(in the rows, 128 means zero)
One turn moves every row onto another: examples first, then more rows asked:
vam: [142 125 137 135  79 142 122 173 119 109 126 135 134 161 114 150]
Dera: [135 140 104 132 136 143  91 125 144 135 131 174 112 159 145 147]
muko: [106  87 142 148 108 140 148 167 138 131 121 116 114 166 174 138]
Gela: [115 112 114 133 155 128 136 139 124 123  96 169 142 142 125 145]
roke: [141 100 156 130 111 139  98 163 148  95 111 115 123 160 164 154]
zener: [122 107 116 129 152 125 143 147 125 142 108 167 142 137 118 137]
Teved: [138 140 101 123 139 144  91 128 146 141 117 168 123 165 142 151]
Sesu: [150 120 128 133 147 100 133 136 137 158 136 142 107 122 149 144]
tivi: [132 142  99 128 132 146  93 130 139 143 137 167 127 164 149 152]
tetis: [152 120 140 140  86 152 126 176 123 115 108 112 139 160 135 137]
Zum: [152 110 141 143 118 144 110 165 153  96 130 120 130 166 177 166]
Lokit: [113 104 106 135 152 132 142 143 121 136 117 168 146 139 127 139]
zafup: [107  94 140 151  90 132 149 141 136 129 117 117 106 162 157 127]
rul: [115 107 150 139  91 129 131 162 136 118 118 103 110 152 179 149]
safi: [152 132 133 132 145 100 144 147 135 156 139 143 114 129 156 144]
lik: [148 122 123 134 149 108 138 139 140 157 153 144 117 131 165 146]
Nodel: [141 145 102 130 130 136  87 123 142 146 123 162 110 154 143 147]
rupi: [139 120 133 147  82 131 144 175 105 119 113 140 139 159 126 144]
gif: [113  96 142 149  94 119 139 141 135 132 116 122  96 163 184 138]
pada: [145 120 125 131 144 104 140 136 138 160 145 150 102 132 157 150]
zofe: [132 121 126 140  88 157 131 187 120 120 122 130 144 172 134 153]
ginu: [118 108 105 134 149 129 130 134 122 134  99 164 136 136 114 141]
nefem: [123 117 135 140  82 144 140 174 115 109 105 110 139 156 144 150]
gami: [151 125 128 131 149 107 132 136 147 165 138 145 108 136 163 138]
zak: [130 152 106 131 128 139  97 125 144 146 120 164 110 167 157 147]
sobit: [124 109 103 137 150 132 146 136 122 132 110 168 140 140 118 141]
kerol: [148 104 142 135 113 130 110 136 154  87 127 118 121 160 166 169]
Fene: [134 124 139 142  92 148 103 164 139  87 113 116 131 158 168 154]
nam: [117  94 141 132  92 139 136 155 135 136 100 101 111 167 163 145]
Lozum: [151 116 137 144 109 133  97 147 140  79 114 140 132 163 167 166]

tetis moves to roke
safi moves to Gela
And these:
Nodel moves to Sesu
Zum moves to muko
zafup moves to vam
zener moves to Teved
sobit moves to Dera
tivi moves to lik
Fene moves to rul
Lozum moves to gif

One turn moves every row onto another: examples first, then more rows asked:
zep: [131 137 120 126 127 131 136 103 134 121 127 146 144  95 131 123 131 156
 122 158 131 102 153 116 126 106 130 152 126  97 115 161 161  99 125 138
 111 110 125 135 150 111 139]
dodin: [110 137 113 136 157 134 110 153 130 105 143  88 137 162 128 131 136 128
 101 126 106 123 120 107 142 156 111 121 148 122 131 118 112 162 150 114
 114 140 130 109 125 110 141]
Tupi: [143 107 118  91 145 132 130 133 131 120 144 127 127 138 128 111 155 123
 140 115 117 117 116 165 146 138 142 167 145 143 144 143 118 108  80 142
 120 154 139 136 150 149 114]
reka: [142 146 165 145 119  95 121 129 128 132 106 109 108 107 131 124 100 132
  78 109 123 125 128  94 118 148 145 111 114 138 145 126 101 157 133 117
 119 135 152 141 108 135 136]
tig: [135 129 180 156 111 106 135 141 113 135 101 126 119 103 140 125  97 126
 101 109 121 116 149 101 126 151 140 117 119 142 136 131 116 151 131 135
 125 111 134 129  94 141 131]
vefat: [124 100 147 166 130 105 123 145 152 131 148  95 134 144 130 119 118 123
  98 137 109 117 135 124 134 141 137 107 149 132 129  92 146 124 145 144
 137 101 128 107  90 114 115]
Pilem: [143 131 176 152 120 111 118 128 117 131 112 124 125 120 149 126 115 130
  89 119 105 114 149  88 115 157 147 114 136 142 147 137  98 158 128 120
 119 112 140 113 105 139 132]
Vafan: [104 128 122 139 131  92 133 143 150 113 124  96 124 143 121 132  87 137
 100 110 132 117 112 127 155 151 120 139 133 124 120  94 140 129 148 136
 110 121 147 132  90 134 133]
Fur: [ 92 131 120 138 135  97 135 158 133  98 126 110 135 147 116 132  92 121
 119 115 134 120  95 127 152 149 122 148 126 123 132 100 138 126 151 147
 106 135 151 136 118 126 127]
pif: [144 130 174 166 113 103 132 122 127 131 103 120 126 107 141 125  99 126
  87 115 131 133 127 101 107 149 146 113 122 145 148 116 118 149 137 128
 118 122 153 131  99 140 119]
fasu: [151 136  97 114 152 159 117 143 135 122 135 119 123 142 132 129 157 125
 145 100 130 153  98 162 130 124 132 148 150 142 122 129 118 121 115 128
 134 159 131 124 126 135 119]
zonor: [143 142 108 146 128 138 137 106 148 127 121 135 145  90 124 118 128 152
 119 149 142 119 140 116 113  94 142 141 126  96 110 146 170 103 137 133
 126 119 125 129 151 104 133]
dati: [135 150  98 121 136 127 128  94 151 116 124 140 145  94 125 125 133 164
 112 145 141 117 132 112 117 107 124 153 119  99 114 151 159 106 137 124
 109 125 139 144 151 107 142]
Fumu: [121 133 119 140 147 120 112 144 150 123 141  75 121 157 129 127 122 139
  84 121 102 114 137 109 146 155 118 114 156 124 123 111 113 154 146 113
 124 123 128 110 102 121 143]
dadif: [170 148 140 112 140 130 131 113 111 141 112 152 108 119 132 125 153 151
 148 125 108 149 142 134 114 113 146 137 143 135 125 172 144 126  96 141
 123 125 137 121 144 152 121]
Digok: [144 124  91 121 118 138 123 116 119 137 141 143 151  83 134 110 161 141
 137 118 140 112 161 140 119 110 150 159 130 116 131 149 133  99 108 131
 131 141 123 147 139 123 134]
zutuz: [106 102 141 137 128 105 143 140 141 123 133 105 141 151 133 114 105 140
  98 121 106  92 151 122 162 169 126 144 155 129 133 114 141 145 116 135
 104 104 125 108 114 148 131]
zabir: [175 154 131 105 148 117 130 105 122 144 117 138 102 109 117 123 151 153
 135 121 117 161 124 138 106 112 142 132 129 135 131 163 140 131  99 134
 126 144 149 143 146 144 121]
tad: [158 112 117 127 147 166 126 154 130 132 145 112 124 132 129 115 169 117
 148 116 119 139 119 164 135 117 138 136 152 145 123 136 123 115 100 139
 152 154 117 117 132 127 115]
nazat: [125  99 128 150 133  92 143 119 166 132 146  78 134 136 116  98 111 134
  69 130 119 117 127 122 141 157 136 120 141 135 147  92 143 146 121 121
 118 136 142 126 128 136 121]
nuz: [ 93  98 141 130 135 114 150 153 124 120 139 115 156 151 126 112 116 124
 115 128 106  90 143 118 162 175 129 151 143 126 144 123 141 155 116 145
 107 120 123 108 143 137 130]
gituf: [114  98 148 167 142 125 126 157 132 120 153 110 150 146 131 123 135 111
 120 141 115 127 125 125 128 144 129 108 143 133 139 100 150 131 153 152
 140 116 122 108 107  98 111]
varom: [141 142 106 130 132 138 138 100 146 124 126 125 140  92 125 113 136 159
 102 158 132 109 154 110 125 101 134 141 126  97 117 155 157 111 120 121
 118 134 123 136 170 108 143]
neka: [139 149 102 130 137 149 126 106 146 127 125 141 150 101 132 126 142 164
 117 145 130 113 153 110 116 110 129 145 134  97 107 162 158 117 136 119
 119 113 122 120 152 105 144]
bobo: [170 152 135 109 144 139 133 104 109 140 113 135 100 118 124 125 153 155
 137 130 116 160 139 135 119 115 131 134 137 135 128 171 137 131  93 131
 118 142 133 134 142 148 123]
Luvof: [144 145  81 125 117 148 110 122 114 123 126 142 143  99 140 116 156 145
 134 118 136 113 148 127 121  99 157 168 145 104 122 148 120  96 114 129
 122 145 132 136 145 127 137]
Paviz: [170 149 138 121 137 126 134 104 116 135 105 146 101 113 125 125 138 149
 143 126 127 164 119 142 111 102 144 137 135 135 128 157 154 117 103 145
 122 142 149 140 136 147 113]
Nulob: [139 125 110  99 145 138 121 139 129 110 133 141 133 144 141 132 146 127
 155 103 126 134 103 167 139 139 132 169 148 143 129 135 120 104 103 145
 119 141 141 127 122 146 113]
Nasas: [102 137 138 137 122 101 138 135 145 121 105  98 134 127 134 128  96 117
 107 113 144 120  96 122 150 161 113 132 125 133 136  96 138 148 151 140
  99 137 163 120 106 136 135]
fuban: [147 129  89 132 117 151 119 103 118 128 140 137 145  89 132 112 166 142
 125 128 144 125 156 139 118 105 140 154 135 115 132 143 126  97 112 124
 127 148 118 151 136 116 130]
Tave: [142 132 163 152 118 118 137 119 124 137 104 111 125 108 139 115 108 134
  78 110 119 123 149  94 123 162 134 116 127 144 150 133 108 171 120 108
 114 135 139 124 113 149 137]
vuror: [150 138  89 141 112 152 114 114 115 117 130 137 140  95 139 116 160 138
 134 128 145 123 147 136 119  93 147 158 141 110 125 144 128  89 118 130
 122 146 127 142 135 117 130]
sof: [117 117 167 156 123 113 122 150 138 137 132  94 136 123 136 121 123 104
 115 142 126 113 119 116 134 141 125  97 131 136 136 102 139 139 156 157
 141 110 142 104  99 104 125]
rotos: [110 145 140 133 138 133 119 145 132 129 122  77 131 138 141 126 127 122
 102 123 112 112 130 103 151 160 104 107 141 132 129 121 114 175 150 121
 115 131 132  98 110 123 153]
Dobo: [114  97 124 145 145 108 149 133 153 127 154  88 151 133 106  98 126 120
  84 133 124 127 115 122 136 156 135 121 130 131 158  96 146 154 127 126
 125 159 140 129 154 122 118]
vomak: [143 135  81 118 119 134 118 120 122 132 129 145 146  89 128 109 153 143
 135 110 142 115 149 133 120 103 161 170 132 112 127 144 130  96 112 131
 129 146 136 147 149 127 134]
vulir: [168 144 149 114 141 124 134 113 110 142 113 151 102 109 126 127 148 147
 153 128 120 156 137 144 114 108 136 133 128 137 125 165 149 114 101 150
 130 125 136 138 128 141 115]
dodot: [102 108 165 132 119 109 142 131 131 130 121 112 155 132 150 113 116 118
 111 130 115  89 134 111 153 176 127 137 144 138 146 116 138 156 123 148
 101 107 144  94 125 144 129]
numi: [122 114 146 136 131 101 131 119 154 140 138  80 141 121 127 101 129 116
  77 140 120 112 115 108 140 161 133 107 134 137 162 102 130 161 128 127
 118 147 156 114 143 127 129]
Mab: [153 102 128 114 139 137 137 140 135 132 148 114 122 125 120 100 154 114
 140 126 123 134 111 168 141 120 149 144 136 145 141 129 126 105  87 149
 145 159 133 138 148 133 107]

Dobo moves to gituf
numi moves to sof
fasu moves to Nulob
And these:
neka moves to dati
nazat moves to vefat
dadif moves to zabir
pif moves to Pilem
Digok moves to fuban

